(in the rows, 128 means zero)
The same turns and mirrors carry the whole set onto itself, and each row onto the other rows of its family. Which rows share a family with each named row? Give them in list order.
These 30 rows form 5 families of 6 rows each.
Lal: [151  98 111 138 137 140 132  99 145 105 144 100 122 130 126 141 155 168
 157 149 135 147 137 145 143 119]
Fenu: [106 111 140 121 148 119 129 114 139 130 130 154  98 142 154  96 148 137
 129 131 116 132 125 134 120 134]
reke: [104 119 135 150 155 114 114  99 105 130 143 158 108 140 133 108 150 128
 120 135 121 148 113 160 131 134]
vabin: [122 117 133 134 139 110 132 115 133 139 127 157 102 139 147 101 139 140
 131 125 120 124 122 140 120 138]
pide: [103 125 140 137 158 115 115 100 117 128 139 154 109 139 139  98 155 133
 111 140 123 138 101 145 130 132]
lav: [109 119 147 129 148 124 116 130 129 147 151 138 109 108 140 109 152 141
 125 145 133 136 113 132 121 123]
sigu: [142  97 120 143 146 137 122  88 140  84 116 112 114 152 142 117 173 165
 139 131 140 145 138 168 145 123]
fala: [140 100 122 132 135 142 131 110 148 105 133  93 129 131 128 143 155 167
 161 150 133 146 131 150 141 113]
menos: [108 111 143 128 147 121 117 129 129 147 157 150 115 116 133 125 143 133
 132 150 123 150 120 142 121 122]
ferub: [117 106 135 138 145 115 126 113 139 136 129 163 105 142 150  94 147 136
 129 126 116 127 130 140 123 132]
Murut: [153  99 121 134 147 138 131 107 156 106 126  99 134 128 137 137 155 172
 147 148 134 141 132 140 140 115]
fop: [112 120 150 125 139 110 120 124 133 152 153 148 118 119 139 117 144 141
 125 146 131 135 109 139 124 130]
seku: [116 111 143 131 148 117 117 125 138 151 151 154 120 119 137 112 144 138
 124 149 127 136 114 132 124 120]
lusa: [135  95 118 142 132 135 128  81 137  89 135 105 110 151 137 125 172 165
 153 135 136 149 145 167 146 128]
tepud: [142 104 123 144 134 145 141 107 151 101 145  97 134 128 132 135 150 165
 157 152 137 141 140 144 141 130]
ged: [133 101 119 143 137 137 129  88 136  88 119 102 118 156 136 125 165 163
 157 132 128 142 137 170 147 123]
Famen: [127 110 129 144 141 137 115  90 126  96 141  95 131 137 120 137 170 161
 143 153 142 155 116 172 152 114]
sikan: [107 109 134 134 146 115 134 110 134 137 131 152 108 140 152 108 138 135
 139 126 104 134 137 141 121 136]
fifo: [113 118 137 137 147 122 131 117 131 136 125 144  98 131 155  92 149 142
 131 122 117 122 127 132 120 135]
ruduv: [105 115 144 144 151 111 107 102 120 135 146 160 112 137 137  98 158 133
 111 139 129 140 110 155 132 128]
vomed: [129 105 126 145 140 132 118  77 129 101 154  93 130 133 125 139 170 164
 142 153 141 153 124 161 157 123]
fim: [130 100 131 143 136 138 105  96 133  93 150  94 124 136 119 137 163 165
 138 151 151 152 116 171 147 122]
vadi: [128 105 137 138 148 133 111  89 137 100 143  97 136 129 132 135 176 166
 129 157 148 156 117 166 153 116]
tume: [105 124 142 147 154 120 111 106 109 130 139 146  98 129 139  93 163 137
 114 130 133 137 106 153 129 131]
Faz: [115 116 139 122 153 123 118 129 132 138 148 154 107 121 133 110 147 133
 121 151 129 143 107 130 119 122]
tib: [139  99 117 152 137 136 122  85 138  86 124 100 116 156 130 124 157 166
 146 130 136 136 130 167 144 133]
nukim: [136 104 120 156 134 142 135  89 135  81 132 110 118 151 133 118 164 159
 149 135 140 142 143 168 146 138]
Fem: [125 108 136 150 136 140 120  92 131  92 158  99 135 131 123 132 168 159
 139 156 151 156 125 168 151 130]
Fopi: [138  96 126 134 132 138 126 104 158 104 138  88 128 135 132 139 148 171
 154 146 137 135 131 148 140 125]
zud: [109 121 144 137 142 109 113 108 113 132 144 160 101 138 136 100 156 135
 116 133 138 140 109 163 128 136]

Which other rows belong to the same family as sigu? reke, menos, Murut, sikan, vadi
Which other rows belong to the same family as seku? fala, ferub, ged, Famen, ruduv
Which other rows belong to the same family as nukim? lav, tepud, fifo, tume, Fem

The same turns and mirrors carry the whole set onto itself, and each row onto the other rows of its family. Which rows share a family with each named row? Give them in list order.
These 25 rows form 5 families of 5 rows each.
vezot: [104 172 151 160 142 130 115 125 120 139 131 150  91  92 150]
razul: [ 91 147 155 126 152 122 147 146 115 124 141 149 127 102 143]
tal: [109 159 156 167 139 140 109 130 106 116 152 145  86 123 130]
dabe: [115 137 145 119 139 142 105 104 104 122 165 163 133 131 146]
peb: [102 157 147 157 158 112 134 110 113 145 127 142 121 108 162]
buva: [124 149 146 156 165 129 113  97 109 128 148 151 115 147 144]
Firi: [ 95 160 158 127 144 139 131 153 123 122 145 158 104  92 136]
riku: [117 138 152 120 152 120 124 112 109 149 135 131 142 114 120]
pek: [125 160 150 159 153 143 101 109 115 124 152 157  92 136 135]
zupaz: [116 164 144 151 165 121 120  99 123 150 129 154 115 113 160]
lan: [103 129 147 123 132 133 119 114  96 119 164 153 140 128 146]
rukif: [106 146 149 116 170 122 143 123 122 134 140 159 139 117 150]
Bugul: [108 139 149 162 157 118 129 112  97 126 146 137 120 141 145]
lafen: [112 154 160 127 131 137 110 136 111 138 139 133 110  94 106]
Tizu: [116 174 147 155 155 135 107 109 127 146 132 158  97 103 153]
fita: [ 95 134 150 129 121 136 117 129  92 115 164 149 127 117 141]
nav: [105 141 158 128 136 121 126 134 104 142 136 124 130 102 114]
fakod: [119 159 149 112 170 138 123 115 135 135 142 173 123 116 146]
fite: [ 99 145 156 170 140 123 129 133  94 117 148 135 104 127 136]
vit: [113 168 154 119 156 149 115 134 136 128 147 172 102 101 136]
Nem: [126 160 154 120 143 144  97 118 122 144 141 145 110 104 108]
zuz: [114 145 147 122 130 152  96 113 107 118 167 165 117 121 138]
Neno: [ 95 162 150 162 145 116 132 126 110 139 129 139 106  96 156]
Tumez: [130 151 150 115 155 135 106 104 119 151 136 143 130 117 117]
fav: [101 143 152 127 119 149 102 129 101 112 167 157 113 113 137]

Which other rows belong to the same family as buva? tal, pek, Bugul, fite
Which other rows belong to the same family as Nem? riku, lafen, nav, Tumez
Which other rows belong to the same family as lan? dabe, fita, zuz, fav
Which other rows belong to the same family as vezot? peb, zupaz, Tizu, Neno

